Each named move below is a turn or a mirror, shown by a few rows before and after it. Which moves, in which order, take the first row of each later pair to the second? The first pair is answered.
V (before -> after):
-1,2,8,-4,-3,13,15,-11,9,35,16,-5,18,-3,7,28,-4,-1,-7,-16,0,-9,-10 -> -2,17,7,-4,-3,-3,-16,10,5,-2,-5,-1,-17,-10,5,11,-28,-37,-17,-8,9,1,14
-19,-2,-19,-16,-11,5,-9,28,9,-17,-36,-21,6,-20,6,-24,-3,-6,25,-4,-20,-24,11 -> -13,-8,-7,-16,-12,9,12,18,14,5,-22,-23,28,-11,9,-15,13,11,34,-9,-28,-32,-6
-6,-3,-10,5,6,-11,1,-2,2,13,6,-5,-3,-7,-9,1,-5,-5,-4,13,5,-4,1 -> -5,-5,-10,8,6,-16,0,-1,-1,11,3,-6,1,-5,-14,0,-11,-5,-10,13,4,-5,0
-33,-1,13,10,12,-16,30,-3,-20,0,0,12,27,-2,14,-6,11,20,15,-15,-4,-2,11 -> -37,6,13,13,12,-21,7,13,-20,-24,-10,13,4,-4,10,-20,-2,-6,3,-14,-2,1,22
D (before -> after):
0,9,19,0,15,-69,13,0,-17,0,10,-10,12,-12,-28,-27,0,-12,-33,5,12,-11,-12 -> -9,6,18,9,12,-69,24,-8,-19,6,2,-20,8,-10,-32,-14,-10,-18,-32,1,9,-16,-19
6,9,3,9,11,-11,-34,31,17,-33,10,28,-2,-17,0,-21,-4,7,-28,12,12,-1,9 -> -6,-12,10,41,3,10,14,-6,3,-12,-20,-9,-7,9,-21,7,-32,-32,6,-5,-2,-30,-9
3,-13,4,13,-13,23,15,-23,11,26,-10,-6,-23,27,-8,29,-14,-15,14,5,-6,18,-22 -> 18,4,-1,-14,-8,12,-25,10,27,11,13,30,-15,7,2,1,15,21,-22,17,7,40,-5
9,35,-2,-21,25,-37,-1,21,1,-30,6,6,8,-19,-13,-43,3,9,-27,-5,-8,-15,23 -> -5,16,7,16,15,-24,38,-12,-14,-10,-13,-26,1,8,-31,-14,-27,-33,4,-19,-24,-39,8
K (before -> after):
2,8,-2,-17,7,-8,-3,27,-4,-33,-16,-7,4,-28,5,-26,-15,-24,-2,-16,8,-6,17 -> 22,5,4,-25,-1,-8,1,14,8,15,32,21,18,-7,9,-3,19,22,-19,2,15,19,-17
-7,-4,-4,-3,10,-4,11,3,-13,-30,-25,-25,20,-21,7,-25,0,-4,27,-23,-16,-32,25 -> 19,-11,7,-16,7,-3,13,-12,5,26,22,11,36,1,8,6,31,49,-1,-1,-10,-2,-15
0,-5,-17,-7,2,20,-30,33,0,-14,-42,6,-8,-17,16,-4,4,13,8,-2,12,8,22 -> 12,-6,-11,-12,-3,15,-30,24,9,9,-17,16,-2,-9,19,8,21,35,-2,8,18,22,7
4,-1,2,-1,-2,7,-3,0,5,6,4,4,6,-1,4,7,9,8,1,-9,2,1,-7 -> 0,-1,-1,1,1,6,-8,4,-3,-8,-2,-3,1,-2,2,0,1,0,8,-10,-1,-7,6
H (before -> after):
-46,-5,-3,4,22,-11,-1,26,-7,-28,-36,-15,-21,-2,-11,-35,-7,-2,5,-20,-16,18,2 -> -47,-19,-6,8,8,6,-1,21,-4,-19,-51,-20,-32,11,-2,-14,-14,-5,14,-13,-16,30,-11
27,-4,2,3,-12,-12,5,-20,-2,19,32,21,-11,16,-15,10,2,1,-23,-3,11,8,-33 -> 21,3,2,-2,7,-32,13,-11,-6,-2,41,17,4,2,-21,-14,12,-1,-29,-11,1,-10,-18
-9,-17,-7,3,14,22,20,-6,5,9,0,-14,21,-10,14,3,10,11,26,-10,-18,-7,2 -> 2,-16,-4,0,-1,27,8,-8,3,22,0,-7,6,-1,12,18,12,19,16,1,-11,10,-8

Between the rows of a pair lie 2 to 3 moves.
5,11,-5,7,-4,-35,-25,26,3,-28,17,25,-1,-20,-10,-17,11,-3,0,16,-1,-16,32 -> 8,8,-5,0,2,-36,-23,21,9,-14,27,28,14,-25,-5,-18,25,16,2,14,-3,-18,24  D V D
-2,11,-5,-3,2,-6,-23,24,-5,-35,-14,8,2,-24,3,-29,-1,-5,4,5,-1,-7,31 -> 5,9,-2,-13,6,-4,-12,17,1,-17,7,19,31,-21,10,-24,30,31,2,1,-5,-7,16  D V D
-5,-10,-3,-14,3,21,10,-7,-17,4,-7,-6,37,0,3,3,19,21,22,-20,3,-21,-11 -> 2,-13,-6,-14,-18,40,-17,-4,-17,8,-30,-6,4,15,11,19,-2,19,14,-3,10,9,-20  H K H
-1,8,14,-1,9,1,41,-6,10,-19,15,-14,26,-17,-16,-6,-5,-4,9,-21,-8,-21,-3 -> 20,19,16,-6,0,-4,14,1,20,-6,46,12,4,-8,-15,-3,3,7,-23,2,7,14,-12  K V K
-14,9,16,28,20,-31,9,1,-11,-40,-9,-12,-17,-4,-28,-25,-36,-56,-25,-10,-3,-15,26 -> -4,-16,11,35,-19,19,-1,-23,-10,-2,-35,-15,-44,28,-10,25,-53,-41,-3,6,3,14,-3  H H
-5,-1,-17,-9,29,-16,-10,-14,-5,-44,-3,-12,-9,-25,8,-34,-15,-6,15,3,9,-11,24 -> 3,-16,-10,8,15,-6,27,-55,-2,19,21,-11,-1,12,5,12,-12,9,25,11,6,-4,-24  K D
10,10,9,1,-4,4,-1,0,15,21,23,10,2,5,-5,19,21,22,-19,15,14,14,-19 -> -4,12,1,20,-8,5,-5,7,-2,-18,-15,-14,-34,6,-14,10,-19,-34,-3,9,3,-1,4  V K D
3,-13,2,-1,-22,28,-9,15,-10,4,-34,-4,-21,-2,4,11,-36,-16,3,-8,0,11,9 -> 16,-5,3,-26,-17,23,-18,20,4,18,-1,17,10,-11,19,9,5,31,-8,-6,-1,24,1  V D
-13,-1,1,23,7,7,27,4,-5,6,-12,-21,-15,-17,-5,-6,13,-7,29,5,-2,4,-14 -> -6,7,-5,13,3,7,0,25,2,-12,-11,-8,-28,-27,0,-19,16,-1,16,13,7,18,-6  H D K
-17,8,1,5,29,-29,26,11,0,-27,-15,15,-8,-10,-13,-2,-24,-2,-22,1,-20,-4,33 -> -18,-5,7,14,21,-21,41,-11,-7,-6,-14,8,-8,6,-21,19,-26,-1,-8,4,-22,-8,15  K D K
-9,38,-6,-11,-21,-9,-34,35,9,-15,1,20,-42,1,4,-27,-3,-11,-28,7,8,35,37 -> -8,-1,2,-4,-17,10,37,-17,8,64,26,9,19,26,4,22,33,33,10,-8,-17,5,-10  V D
10,2,4,-25,-31,16,-31,18,-1,-11,-7,12,-7,-23,18,-1,-1,14,-2,8,-2,25,14 -> -4,-12,3,-23,-22,28,8,6,-5,3,-13,-11,26,-21,19,2,4,24,34,-10,-17,-7,5  V K V
-3,-9,6,-7,-2,5,9,17,11,7,11,44,36,5,27,-9,44,44,1,5,4,-11,1 -> -9,-20,6,31,-30,26,9,1,-5,14,-25,22,-26,39,10,24,-16,-16,9,20,14,3,-11  V D H
21,-25,6,0,-3,13,20,-22,1,39,3,0,14,1,18,34,31,26,11,3,-11,-11,-28 -> 17,5,1,-7,-5,-5,-44,28,4,-28,-20,17,-35,-19,18,-9,2,-6,-26,16,5,12,17  D V
7,21,2,7,6,-16,8,3,-3,14,46,14,11,-26,-2,15,13,1,-18,2,-10,-1,-1 -> 3,22,-12,-5,6,-7,-7,29,-9,-14,12,2,0,-42,13,-3,8,-4,-7,-6,-10,2,25  K H D
